128 stands for zero in the data rows.
Here is a table of points, one per row:
[ 39 101 157 193   0 181  97 145 208  99 149  57 202  46 138 135 143  98
 122 179 102 104  97 159  96 143 217 161 109 213 135 175 144  52 114 194
 129 181 192 113  65 154 119]
[149  15 197 162 130 155 128 121 176 225  74 164 112 122 153 142 143  96
 106 118 149 107 167 138 152  96 132 150  75  91 131  91 163 112  51 107
   0 113  86 162 115 144 145]
[142 129 166 142  98  87 187 135 158 167 176 119 106 167 133 122  99 106
 125 145 135 103 154  61 162  84 178  14 158 113  31 202  86  24 140  93
  34  74 124 140 151 100 153]
[131 197 184 125  96  71 196 100 109 110 163 158 125 157 132 124 116  54
 133 114 214  78 166  79 153 107 135   0 172 124  37 191  89  64 128  67
 140 123 116 136 160 112 188]
[111 165 156 179  83 142 142 126 144 199  86 146  88 176 177  62 115  96
 207 144 186  86 142  78 106 126 113 112 184 124 134 159 230  94 148  95
 134  68 201 177 108 166 121]
[111 187 184 151  55 185 137 145 124 180 118  71  85 155 186  64 174  69
 225 146 145  75  79 131 141 152 121 165 125 150 103 171 161 146 142 148
 108  58 227 106  74 163 168]
[150 159 148 116 133  77 163 149 146 159 147 166 172 134 153 128 110  55
 131 136 159  90 147  55 105 137 164 132 177 157  76 152 196  68 155  79
 104  71 255 194 151 144  70]
[100 126 148 134 118  65 154 111 161  83 120 149 174 193 159 173 145  76
  30  67 125 150 152  58 166 158 110 139 188  86  89 167 149 136 164 112
 128 109 206 155 114  95 104]
[127 154  98 200  22 151 100 109 139 128  90 172  89 104 110 214 134 143
  69 154 125 103  68  90 119 159 156 157  76  91 170 133  66 181 180 149
 163 134 211 165 144  61  70]
[126  78  85 211 127 104 169 121  85 134  98 153 140  62  61 147 110 128
 117 120 120 160 112 114 138 160 187 181  58  87 253 182  49 139 136 107
 139 126 117 167  93  96 134]
[109  79  87 131 138 114 186 121  21 108  69 215 137 112 116  79 157 108
 128 130  83 141 116 148 149 172 134 184 103  79 219 119  37  78 163 105
 162 135 117  78 108 124 120]
[121  69 114 131  96 166 168 164  75 120  57 176  95  73 124 110 123 124
 135 126 133 147  89  90 132 227 112  95 113 123 149 151  52 140 175 146
 200 151 109 108 161  93  92]
[109  36  36  95 108 144 107 107  53 138 155 122 112 125  69 143  73 195
 125 157  70 102 158 161 106 207  92   7 123 190  96 221 101 209  84 178
 146 184 197 161 162 117 129]
[ 97  29  94 126 148 166 186 118 147 106 106 146 119  77 121  95 122 112
 179 127 135 153  77 122  45 119 110 162  94 148 108 174  94 114 150 125
 178 182 105  48  79 143 107]
[ 92  43 125 131 124 157 142 121 138 113 104 139 101  93 104  86 135  87
 182 138 146 164  78 146  83 131 110 154 129 151  98 151  60 111 184 159
 174 172  96  91  99 159 110]
[124  97 165 168  68 151 116 138  83  96  74 100 150 142  96  51 171  80
 157 163 127 176  76 163 128 141 109 126 148 148  77 127  89 118 215 178
 165 156  83 144 102 166 107]
[130 124 198 218  80 110  98 148  55  82 110  84 185 163 110  59 152 103
 125 168 135 129 130 154 119 159  54 178  99 153  86 132 127 138 236 121
 101 130  81 169 107 104 100]
[134  69 179 216 136 101  68 108  94  71 103 155 100 150 113 152 112  77
  97 118  95  84 154 198 134  98 114 204 109 143  71 120 165 188 193 124
 134  70  79 142 129  86 114]
[153 119 164 137 167 148 157  86 137 140 157 114 107 152 202 234 138 135
  79 159  90 119  93 172 185 105 169 165 166 106  85 168 207 134 121  70
 135 165  71 154 173 177 103]
[166 116 160 128 169 129 191  79 152 143 148 105 129 156 168 228 138 121
 108 149 142 107 144 124 162 118 161 138 170  98 120 146 147  96 114 130
  78 184 107 142 148 109 156]
[158 129 167 118 168 117 205  79 150 152 144  99 122 138 168 209 141 139
 124 130 156  96 147 126 152 121 159 126 179  85 123 138 125  77 120 139
  59 186 110 145 144 102 148]
[162 147 178 121 159 149 212 111 141 131 121 123 139 154 141 178 137 106
 116  64 155  81 165  95 151 125 136 114 166  96 137 121 106 104  97 127
  99 194 115 148 115 106 136]
[102 163 201 120 165 156 180  95  85 101 141 108 114 183 163 181  90  90
 111  81 117 117 140 102 159 126 143 147 146  96 110  81 144 114  88 119
 175 179 103 163 147 144 122]
[101 177 212  96 176 133 198  89  87 138 126  69 113 141 179 189 103 126
 104 103 144  87 129 142 135 110 126 122 177  67 100 105 152  84 105  94
 152 164  81 171 158 159  80]
[134  93 118 197 117 199  35 121  69 188 152 160 133  76 153 216 137 136
 121  93 129 118  65 142 144  84 130 151 150  87 100 103 186 206 255 125
 107  56 154 126 174 126 110]
[113 100  80 175 113 185  60 114  69 220 193 138 135  82  96 172 110  79
 157 136 150 109  81 129 150 126 101 125 144 152 126  95 149 156 220 124
  74  99  93  65  92  90  92]
[117 136 106 130  89 175  82  81  88 182  80 121 141  95 108 120 150  72
 181 136 143 142  64 137 120 146 158  93 147 158  94 111 131 135 183 175
 140 112  83  71  95 126  81]
[ 89  95  33  59 156 176 173  95  99 119 102 132 165  59 144 137  76  68
 197 161 117 172  56  72  75 187 104 110  60 141  87 159 186 121 127 124
 146 139  71  62 100  70 102]
[106 198 107   0 238 146 142 105  67 127 106 231 175  95  53 120  59 151
  91 156  70 151  82 167  82 223   0 105 130 146 129 130 221 110 136 166
 117 110 154 107 128 113 120]
[ 50 128 144 134 255 142 137 170 156 148  81 156 210 120  75 138  92 181
 131 187 104 159  92 151  43 161  65  99 126 152  71 178 187 193  44 198
 189 148 176  71 111 158 124]
[ 95 150 133 100 172 142 104  90 155 186 104 143 172 130 112 110  77 180
 172 168  64 169 133 169  90  94  47 122 122 194  95 140  70 151 121 180
 115 170 169  80  96 202 132]
[ 79 163 139 130 163 139  96  64 215 227  89 107 166  92 104 113  58 212
 171 181  51 153 152 126 107 111  96 100 136 207 132 125  58 173 135 171
  97 150 129  90  78 204 117]
[130 201  62 125 142 120 106 170 122  81 148 142  79 139 154 118 111  94
 123 155  99 208 184 226 125 123 172  14  85 145 198 109 111 179 162 105
  69 100 189 124 107 109 123]
[115 212  83 127 159 164 139 125 173 129 139 135 119  91 149  87 113 130
 100 175 134 176 178 170 122 110 179   1  87 172 255  85 114 208 220 106
  57  69 155 129 147 159 133]
[115 116 149 161 138 108 146 105 133  88 108 158 128 180 143  43  94  64
  80 105 126  67 141  93 142 115 134 165 134  53 120 108 142 171 100 145
 102 168 104 169 133  94 109]
[127 118 144 146 140 145 162 102 137  99 116 159 122 161 126 113 137  96
 112  63 130 103 149 112 148 108 173 178 106  72 113 116 143 157  77 137
  86 172 127 154 134 114 116]
[100 148 177 109 178 164 192  94 136 128 139 119 100 126 150 156 147 138
 130  66 164  99 169 119 151 136 153 153 116  89 112  98 136  86  75 111
  88 176  99 169 123 142  83]
[136 146 135 161 136 198 167  93 135  33 142 163  86 138 127 174 130 152
 140  85 136 184 143 102 196 107 215 216 106 129 126 124 190 145  83 111
 118 187 146 120 136 122 123]
[116 148 108 133 175 174 106 142  83   0 103 154 121 110 110 148 104  87
 161 137 124 156 175 135 180  78 200 255  80 114 197 168 100 101 145 128
 128  82 129 116 114 106  85]
[155  69 144 135 160  99 124  77  61 112  93 146 186 100  89  89  84 231
  32 151  97 170 155 145  77 120 104 102  94 133 220 160  79 130  78 141
 138 134 202  96  63 184 125]
[110  88 156  94 140 113  93 101 114 114 104 178 156 104 123  61 116 216
  88 179 137 158 122 173 104 137  90 106 115 138 147 180  10 179  80 144
 134 179 189 129  95 225 123]
[187 173 119 141 142 108  38 189 141   0 140 152 120 141 111 100  89 123
 194  91  97 129 184 169 149 192 137  80 121  26 173 129 113 155  84 126
 101 144 185 107 114 155 156]
[183 150 149 159 178  99  89 115 180  47 182 105  88 151  85 139 168 125
 185 108  99 105 155 118 127 160  90  32  61  68 176  59 147  94  67 124
  66 121 132  80 156 219 133]
[160 160 141 168 183  58  90 169 156  47 179 115  63 145 155 151 135 110
 186  90  91 155 113 158 150 104  93  26  83 135 210 107 191 116  87 153
  68 123 111  71 176 185  92]
[177 110 102   0 111  97 152 184 125 220 199 119 179 178 118  84 122 190
 167 149 155 129 146 202 221  95 115 160  35 138 141  78 237 125 173 166
 255  96  71 125  96  81 138]
[165 145 121  33 113 120  75 126 183 255 171  46 139 172  99  70 127 143
 158 129 150 173 110 198 166 104  98 191 113 135 143  93 201 121 129 113
 215  82 108 106 195  51 130]
[111 185 163  92  18 116 152 134 255 151 255  94 168  85 165  95 200 115
 215 160  60 222 147 117  61 123 102 145 209 150 112  75  73 188   8 112
 213   0  57 147 185  21  79]
[133  59 147  81 129 119  50 155 192 155 138 116 153 169 140  76 211 211
 146  87 147  89  73 109 133  90 125 104 150 149 176  96 123 131  75  81
 209  95 128 180 145  20 191]
[147  73 113  78 171  98  54 179 163 158 124  76 111  96  98  59 212 198
 136 114 126  88 117  97 170  21 110 121 111 120 124  71 165  99  84  56
 185 160 163 147 137  12 189]
[174 142  23 226 197 116  63 235 155 142 112  87 122 151 171  46 140 181
  27  80 199  78 172  93 121  84 134 137  87 164  53  71  66  38  57 130
 175  94 124 165  97 153 215]
[182 198  32  56  70  75  43 178  93 129 156  85  52 138  97 160 149 152
  48 110 145 107 198  84  94  62 143 172 180 161 144 123 127  58 159 127
 136 196  53 143 163 186 197]
[166 165  79  47  63  44  77 191  96  95 159 104  83 122 120 183 176 178
  55 102 154 122 180  57  77 128 167 162 187 152 151 112 111 133 151 126
 124 157  39 130 168 169 228]
[162 184  80  53  75  30  94 195 102  96 153 101  68 103 113 174 171 188
  65 100 158 140 158  75  91 134 153 183 189 151 131  90 116 126 147 115
 109 158  58 121 165 158 217]
[135 151  18 137  39  81 183 187 183 137 102  64 159 188 151 154 135 186
 111 122 171 123  37 162 118 166  99 173 202 159 112  44  91 202  45 129
 101   0 109 134 180 134 157]
Along one direction, these points spread out more than along any other. Take the direction at right angles to it along which they spread out most. Then take the direction at right angles to both along which they spread out most. Go by this last direction. How far along it is each point below, from 0 to 99? 50 is the average, and the first point above lies past it. One standard deviation of the points above along it is 16.
[106 198 107   0 238 146 142 105  67 127 106 231 175  95  53 120  59 151
  91 156  70 151  82 167  82 223   0 105 130 146 129 130 221 110 136 166
 117 110 154 107 128 113 120] 40
[113 100  80 175 113 185  60 114  69 220 193 138 135  82  96 172 110  79
 157 136 150 109  81 129 150 126 101 125 144 152 126  95 149 156 220 124
  74  99  93  65  92  90  92] 71
[ 79 163 139 130 163 139  96  64 215 227  89 107 166  92 104 113  58 212
 171 181  51 153 152 126 107 111  96 100 136 207 132 125  58 173 135 171
  97 150 129  90  78 204 117] 44
[177 110 102   0 111  97 152 184 125 220 199 119 179 178 118  84 122 190
 167 149 155 129 146 202 221  95 115 160  35 138 141  78 237 125 173 166
 255  96  71 125  96  81 138] 67
[127 154  98 200  22 151 100 109 139 128  90 172  89 104 110 214 134 143
  69 154 125 103  68  90 119 159 156 157  76  91 170 133  66 181 180 149
 163 134 211 165 144  61  70] 54
[166 165  79  47  63  44  77 191  96  95 159 104  83 122 120 183 176 178
  55 102 154 122 180  57  77 128 167 162 187 152 151 112 111 133 151 126
 124 157  39 130 168 169 228] 25
[ 50 128 144 134 255 142 137 170 156 148  81 156 210 120  75 138  92 181
 131 187 104 159  92 151  43 161  65  99 126 152  71 178 187 193  44 198
 189 148 176  71 111 158 124] 47
[135 151  18 137  39  81 183 187 183 137 102  64 159 188 151 154 135 186
 111 122 171 123  37 162 118 166  99 173 202 159 112  44  91 202  45 129
 101   0 109 134 180 134 157] 58
[111 185 163  92  18 116 152 134 255 151 255  94 168  85 165  95 200 115
 215 160  60 222 147 117  61 123 102 145 209 150 112  75  73 188   8 112
 213   0  57 147 185  21  79] 80
[136 146 135 161 136 198 167  93 135  33 142 163  86 138 127 174 130 152
 140  85 136 184 143 102 196 107 215 216 106 129 126 124 190 145  83 111
 118 187 146 120 136 122 123] 45
[124  97 165 168  68 151 116 138  83  96  74 100 150 142  96  51 171  80
 157 163 127 176  76 163 128 141 109 126 148 148  77 127  89 118 215 178
 165 156  83 144 102 166 107] 66
[155  69 144 135 160  99 124  77  61 112  93 146 186 100  89  89  84 231
  32 151  97 170 155 145  77 120 104 102  94 133 220 160  79 130  78 141
 138 134 202  96  63 184 125] 19
